(in the rows, 128 means zero)
The rows of R fall into 4 groups, which share some directions, and each row is roughly a mix of its group's hidden directions.
R:
[[ 92 181 114 135 127  87 112 144 100 130]
 [135 131 147 118 150 113 188 149 127 173]
 [107  65 125 128 141 137 103 113 139  87]
 [111 131  94 149 139  87 113 159  80 136]
 [147 114 146 118  98 152 177  82 132 110]
 [163 138  96 155 125 127 143 184 120  99]
 [ 94 169 144 136 133 142  74 117 101 116]
 [111 122 145 166  96 153  83 115 104 100]
 [122  81  87 178 139 127 127 124 132 154]
 [ 86 127 121 169 130 160 163 120 165 140]
 [119 155 104 148 153 129 111 139 134 195]
 [148 152 148  84 151 137  86 143 148 159]
 [149  77 109 122 110 127 185 116 138 123]
 [103  81 118 142 105 166 162 102 108 120]
 [137 147 130 199 164 124 120 111 119 133]
 [148 146 142  78 153 138  95 141 163 156]
 [ 94 144 117 109 112 162 127  68 127 108]
 [112 135 108 129 127  76 132 160  85  96]
 [124  98 109  89 120 135 145 116 190 114]
 [128 132 147 129 121 173 125 101 186 157]
 [130  96 159 126 174 158  98 128 113 163]
 [114 159 157 151 125 139  81 127  79 135]
 [ 99  69 131 151 123 125 100 130 140  89]
 [150  62 130 138 104 134 124 132 110  90]
 [128 177 123 125 113 113 147 174 170 116]
 [ 75 101 160 131 129 126  94  97 124 154]
 [124 138 135 202 160 135 116 107 135 124]
 [171 154 148 111 134  74 100 147 120 126]
 [120 165 101 131 124 137 155 165 183 122]
 [121 126 101 115 171 123 112  98 170 167]
 [128 153 116  80 153 115 142 131 175 160]
 [114 179 121 110 136 135  82  98  96 132]
 [134  91 137 116 121 165 142  76 138  91]
 [138 148  85 112 152 146 158 138 104 176]
 [116 114 131 190 139 160 148 107  95 133]
 [137  90 125 117 138 136 115  90  68 144]
 [146 148 114 130 147 106 103 134  59 119]
 [148 107 128 103 133 144 128 141 202 125]
 [169 181 112 106 122 163 155 122 139 133]
 [169  65 136 131 124 162 122 118 120 117]
 [105 142 130 154 108 160 100  89  93  96]
 [113 125 136 140 133 169 126 101 184 165]
 [154 177 130 111 111 113 128 177 102 110]
 [165  86 151 112 108 144 128 124 120  76]
 [ 86 125 101 168 137 129 133 117 159 174]
 [168 191 118 124 129 159 137 140 130 148]
 [132  92 103 109 125 129 162 125 186 106]
 [120 165 111  99 140 114 135  95  75 150]
 [ 90  74 135 161 124 124  96 137 129 102]
 [125 124 138  87 119 152 162  67 130 132]
 [158 182 123 138 153 141  97 160 132 153]
 [146 119 103 165 136 121 114 189 124  99]
 [120 133 137 100  83 142 170 164  93 127]
 [139  73 143 164 108 134 134 159 151 102]
 [112 155 147 108 165 126 140 157 181 147]
 [145 154 129 131  97 137 161 178  91 108]
 [154 105 139 121 144  96 151 180 148 160]
 [154 161 118  82 147  92 110 148 144 155]
 [125 134 110 156 184 135 111  97 143 168]
 [124 127 123  83  83 138 166 160 103 125]
 [114 114 142 180 101 135 115 125  78 105]
 [124  92 150 136 168 169  94 136 110 153]
 [131 130 150 127 121 174 130  95 175 166]
 [132 115 114 129 129  93 122 149  69  86]
 [125 144  93 144 144  82 121 152  78 132]
 [127 106 130 140 162  88  80 167 139 129]
 [108 125 103 126 170 144 131  99 147 183]
 [130  97 115  82 121 134 143 120 188 124]
 [114 107  93 155 123  78 139 150  92 110]
 [143 105 112 131 154 142 130  99  71 164]
 [163 156 143 125 157  88  80 128 112 132]
 [113 130 135 166 110 155  94 106  90  89]
 [141 135 129 106 115 171 183  98 105 141]
 [ 98 138  99 139 164 152 140 102 144 177]
 [174 101 148 119 133 180 118 110 158 129]
 [ 81  72 133 135 114 100 127 112 121 105]
 [105 102 137 151 141  82  78 150 142 118]
 [106 175 136 136 137 151  79 106 100 113]
 [167  88 158 103 124 169 126 121 137 100]
 [123 131 130 168 104 118 119 116  59 125]
 [119 111 150 120 115 161 148 109 194 125]
 [155 153 121  99 115 173 174  99 126 131]
 [114 138 119 125 135  50 116 154 133 136]
 [124 122 113 104 169 120 102 107 174 166]
 [131 144 107 161 139 113 113 195 109 136]
 [109 154 121 165 122 133 164 149 183 123]
 [104 134  80 169 136  84 138 142 124 151]
 [149 153 102 131 123 101 115 110  65 147]
 [170 160 138 102 138  78 102 151 127 132]
 [139 159 153 134 147 136  65 159 138 137]
 [ 99 133 131 195 137 154 155 122 150 132]
 [102 150 118  85 134 157 145  77 147 126]
 [100 102 141 155 138  88  80 157 137 130]
 [112 150 143 149 116 147  74 111  83 114]
 [140 130 102  95 137 142 134 122  64 159]
 [113 115 126 156 144  88  78 169 138 120]
 [119  74 138 152 156 109  88 152 127 110]
 [118 163 155 148 134 131 103 127  66 147]
 [134  89 106 116 109 107 192 117 132 138]
 [102 101  83 169 127  89 141 148 121 141]
 [156 158 114  96 115 169 167  96 135 122]
 [154 126 169  96 124 176 126 103 156 115]
 [105 121  88 160 131  81 124 149  91 118]
 [141 145 173  94 123 172 132  96 155 129]
 [122  99 148 187 100 140 109 144 116  98]
 [154  88 149 121 118 170 149 104 169 129]
 [150 145 122  99 115 169 178  92 121 129]
 [ 80  77 134 123 117  92 136 102 118 115]
 [141 120 103 165 136 118 111 191 123 102]
 [ 98 168 101 149 146 109 126 135 141 181]
 [162  90 155 104 110 143 132 126 116  76]
 [111 114 136 174  97 122 123 122  69 114]
 [122 141 119 141 110  51 130 148 137 115]
 [103 102 133 138 116 148 154 115 194 140]
 [119 129 104 129 140  82 128 160  76 101]
 [120 119 139 163 151 119 106 112 195 119]
 [ 96  95  99 132 146 169 138  86 131 152]
 [ 91 120  88 174 130 106 131 136 147 163]
 [169 165 113  78 148 124 156 113 136 141]
 [141 155 142  90 100  93 128 169 156 110]
 [157 177 130  96 134 100 118 172 125 141]
 [146 193 120 128 135 118 134 154 112 169]
 [171  69 113 142 136 134 127 131  91 120]
 [ 86 170 103 141 132  78 132 144 111 130]
 [ 88  88 134 175 107 125 105 142 121 102]
 [116 146 100 100 127 107 177  92 108 157]
 [128 164 126 143 110 114 140 164 180  94]
 [146 147 109 134 115 104 119 107  62 153]
 [159  68 135 129 108 135 132 125 105  87]
 [137 124 135 127 116 199 143  88 124 114]
 [122 159 130 122 109 111 137 162 191 107]
 [142 117 153 111  81 121 136 152  85  91]
 [127  84 109 136 105 131 185 104 121 105]
 [114 119 127 151 143  86  73 160 148 117]
 [169  79 138 119 134 152 111 127  94  97]
 [106 100 105 140 154 172 122  86 104 149]]

One row of each group comes first, with its name. Which group is each row after those in?
[149 162 137 107 134 180 150 107 115 166] -> B
[133 125 113 130 113 156  69 103 129  84] -> L
[149 138 166 139 148  79  80 117 136 126] -> S
[ 93 185 109 136 141  89 119 136 104 134] -> U

[100 155 115  88 132 157 140  76 147 122] -> L
[101 171 156 132 167 117 128 165 149 151] -> L
[102 131 105 133 164 144 142 102 150 184] -> S
[152 129 176  88 114 166 135 105 141 109] -> U
[145 144 148 198 156 115 109 127 135 116] -> S
[143 146 141  65 148 141 106 124 148 164] -> L
[132 157 108 139 109 123 150 163 179  92] -> S
[126 119 112 162 142 104  91 187 130 113] -> B
[114  73 141 124 123 130 116  88 150  87] -> B
[112  89 158 169 103 135 126 106 128  85] -> S
[151 140 167  95 137 179 117 107 157 128] -> U
[122 129 130 163 106 124 123 110  56 125] -> L
[164  76 120 136 132 131 120 129  85  94] -> U
[145 109 130  59 103 112 108 133 106 115] -> S
